(in the rows, 128 means zero)
The rows of Z fall into 3 groups, which share some directions, and each row is roughly a mix of its group's hidden directions.
Z:
[[152  94 138 121 125  97 113 136  84  90 158 151]
 [102 116 154 149 130 146 170 117 159 112 107 176]
 [153 107 155 151 162 133 160 127 125 116 104 180]
 [104 162 124 109  96 170 118 148 167 134 158 138]
 [101  86 156 149 134 107 136  99 121  92 143 165]
 [132  96 164 159 142 147 176 108 149 122 101 144]
 [170  79 145 150 140 126 128 149  97  89 134 135]
 [ 76 109 153 144 138 128 141  89 136 126 144 172]
 [104 119  98  95 166 109 121 152  81 128 103 120]
 [148 115 117 120 133 110 103 132  79  87 165 157]
 [183 112 136 132 119 122  98 165  97  97 148 134]
 [ 98 127 157 113 115 131 122 154 196 134 148 130]
 [154 127 122 168 128 152 133 142 189 157 125 108]
 [154 141  82 130 140 107 135 119  84 154 110  92]
 [ 79 142  99  93 140 150 113 133 148 148 117  88]
 [162 104 103 127 124 110 100 119  73 104 147 106]
 [134 113 155 130  96 102 157 165 121 102 144 175]
 [124 131 165 128 116 138 138 144 140  86 144 190]
 [150 109 134  91 120  99  98 126  74  99 132 115]
 [140 107 159 150 142 121 159 100 110 104 109 180]
 [148 122  89 138 139 118 145  92  89 113  87 101]
 [ 87 102 152 129 161 181 125 144 154 113 121 120]
 [108 168 135 136 111 158 146 111 178 153 100 115]
 [151 172 104 117 138 142 164 109 144 161  94 109]
 [109 161  80 118 119 121 120 120 156 160 117  83]
 [102 104 153 136 157 170 144 168 160 113 117 144]
 [ 78 148  97 121 113 119 133  86  96 150 107 120]
 [106 141 116 155 128 119 163  96 135 172 102  90]
 [115 149 106 142 130 109 149  97 131 178  91  97]
 [175 126 131 128 111  88 113 142  77 117 156 128]
 [ 67 151 117  87 110 157 140 138 136 122 148 133]
 [ 88 154  95  91 119 122  98 146 113 135 160 102]
 [139 116 101 102 143  91 108 130  74 139 117  94]
 [107  95 159 131 132 137 105 132 158 101 156 178]
 [166 148 142 119 107 131 101 152 115  81 169 119]
 [113 133  93 119  92 116 101 108  86 129 127  81]
 [ 87 148 125  80 138 129 137 123 104 113 110 176]
 [158  80 151 141 138 118 108 149 128  83 150 152]
 [136 145 118 127 153 141 188  79 116 124 112 147]
 [186 115 147 178 142 151 133 140 151 135 137 131]
 [105 156 120 127 109 126 136 127 157 173  94  81]
 [126 154 104 111 150 176  97 125 149 161 134  95]
 [115 123 127 140 110 144 125  89 159 193 110 136]
 [ 97 141  96 131 152 159 135 109 164 154 109  88]
 [ 59 146 126 115 120 147 150 136 146 117  97 145]
 [144 134 120  79 136 138  84 154 110 104 126  89]
 [115  89 155 156 143 132 169  92 137 108 106 153]
 [175 101 144 169 162 112 123 107 102 116 108 123]
 [ 90 156 102 111 100 132 108 133 136 170 106  91]
 [151 133 145 147 141 170 141 142 136  69 141 157]
 [114 136  81  81 127 129  94 128 107  92 142 141]
 [153 162  84 115 129 110 138 113  76 132 120 102]
 [113  90 135  89 152 105 119 147  95  89 123 104]
 [189 108 134 133 158 121 131 120  83 101 127 133]
 [120  95 144 168 132 129 156 124 183 136  94 132]
 [205 146 141 136 134 148 147 147 111 125 129 138]
 [118 132  99 124 150 108 134  70 100 145 104  94]
 [145  95 135 128 142 120  97 144 105  93 173 165]
 [157 145  85 111 122 130 110 159 107 143 107  80]
 [156 135 108 144 118 116  90 133 136 186  92 118]
 [ 62 105 140 121 129 139 134  96 145 106 129 160]
 [178 125 153 155 107 139  86 145 162 135 142 138]
 [121 122 146 153 138 147 150 127 191 158 130 162]
 [ 85 136 132 123 153 168 146 124 166 122  94 159]
 [169 134 113 143 120 140 104 127 125 155 168  75]
 [179 101 150 135 133 122 126 123 102  79 149 150]
 [ 73 116 154 124 130 142 127 108 168 124 144 170]
 [ 98 158  84  94 120 131 102 145 110 151 139  95]
 [183 158 130 144 124 141 158 103 101 146 100 143]
 [ 90 129 129  96 154 134 141 114  70  96 136 135]
 [169 172 124 133 154 164 140 153 140  93 116 138]
 [133 147  89 123 134 134 130 128 141 177  86  87]
 [ 80 123 149 145 105 113 150 128 142 139 144 185]
 [165 151 112 123 140 163  98 156 178 140 138 133]
 [177 102 147 151 135 157 122 122 149  99 150 165]
 [102 100 131  91 133 115  97 172 110  97 155 133]
 [153 110 133 109 152 116 130 135  77  78 115 154]
 [106 150 114  83 113  99 104 104  79 113 131 132]
 [169 161 138 131  99 117 101 156 160 158 113 106]
 [132 146 110 101 132 113 135 145  61 110 161 121]
 [107 143 130 170 116 125 158 117 162 177 134 156]
 [ 78  87 140 117 117 128 116  97 156 144 112  96]
 [177 101 168 169 141 137 127 138 137 116 124 161]
 [123 143 119 170 136 136 161 109 166 180 119 118]
 [199 117 118 157 158 144 122 124 109 118 145 128]
 [104 159 108 117 116 118 139 127 154 162 100  73]
 [ 86 175 137 120 104 112 149  82 143 140 127 138]
 [182 118  98 130 131 103 107 145  83 116 120 105]
 [ 97 116 134 140 143 179 149 106 177 148 117 122]
 [161  99 165 138 133 114 136 165 107 105 133 172]
 [ 75 133 107 108 140 137 111 177 158 144 137 143]
 [144 104 173 137 139 153 101 170 123  93 146 144]
 [ 78 130 139  88 134 125 117 170 148 134 124 165]
 [156  87 160 163 130 103 115 130 102 106 149 157]
 [131 130 111  93 139  89 130 130  60 122 134 122]
 [101 141 108 110  82  93 101 129 135 154 139  89]
 [126 110 123 112 143 138  95 177 123 108 164 172]
 [128 107 124 158 124 106 144  82  74 125 102 143]
 [ 82 134 105  88 108  92 103 115 121 135 112  97]
 [142 126 150 145 160 167 151 138 172 114 125 170]
 [104 124 169 126  98 165 120 138 176 117 110 151]
 [145  90 176 148 144 127 128 148 110  90 125 162]
 [109 127 152 151 121 128 174  81 150 154  95 129]
 [ 83 162 104  94 116 132 142  83 102 125 136 127]
 [203 130 144 139 130 126 116 128 118  99 158 124]
 [132 119  96  92 141 123  89 137  99 137 119  75]
 [160  93 173 148 114 104 115 158 127 106 127 159]
 [169  93 147 170 121 124 118 162 152 134 144  98]
 [115 159 145 166 104 128 174 103 165 136 122 108]
 [136 129 159 106  88  97 103 148 152 112 164 156]
 [122 113 122 128 193 167 114 138 133 139 104  97]
 [126 107 127 158 157 127 161  92 151 162  86 133]
 [171 119 116 142 162 142 101 157 135 156 131  83]
 [161  85 156 132 137  98  99 138  84 116 136 116]
 [ 93 169  94 108 107 117 133 114 113 151 113  85]
 [173 115 118 116 141 128  97 131  84 100 143  89]
 [ 86 155 111 112 121 141 158  78 136 136  95 139]
 [147 100  98 127 153 145 124 113 168 132  99  79]
 [140 137 116 135 120  82 134 103  76 161 122  99]
 [152 133 152 126 122 139 104 162 139 113 174 178]
 [ 95 146 101  82 104  84 120 108 102 134 118 122]
 [ 99 157  83  98 122 122 125  94 118 154 130  91]
 [ 96 174 141 111  93 148 129 135 166 155 117 107]
 [166  80 154 169 143  92 135 128 126 109 127 131]
 [107 153 119 123 107  99 139  94 111 180  93 116]
 [174  80 128 145 138 116 106 155 100  96 130 127]
 [ 95 130 140 146 111 100 165  90 130 172 105 137]]
Here is one row of each group, with its name. Which group are the others in?
[ 80 135 139 147 109 136 149 117 176 169 125 144] -> A
[119 161  92  96 101 125 117 137 135 127  93  80] -> Y
[121 149 104  88 101 113  98 120  93 138 162  98] -> M

[ 93 112  89  91 158 136 136 120 169 105 115 116] -> Y
[ 89 142 123 127 129 125 141  75  94 135 140 172] -> Y
[139 135 164 121 112 172 123 175 173 127 131 125] -> Y
[130 137 123 131 114 137 129 171 126 157 113  59] -> Y
[146 117 147 167 126 114 164 107 150 148  78 107] -> Y
[ 85  95 142 139 160 158 150 128 164 126  96 124] -> M
[161 136 111 103 139  84 112 132  82 133 120  91] -> A
[ 78 105 133 132 130 150 102 131 172 167 115 139] -> Y
[110  94 154 121  80 106  96 153 139 116 152 106] -> M
[157 157 110 124 156 170 133 115 127 128  85  91] -> A
[123 145 125 152 111  95 156  94 123 155  86  92] -> Y
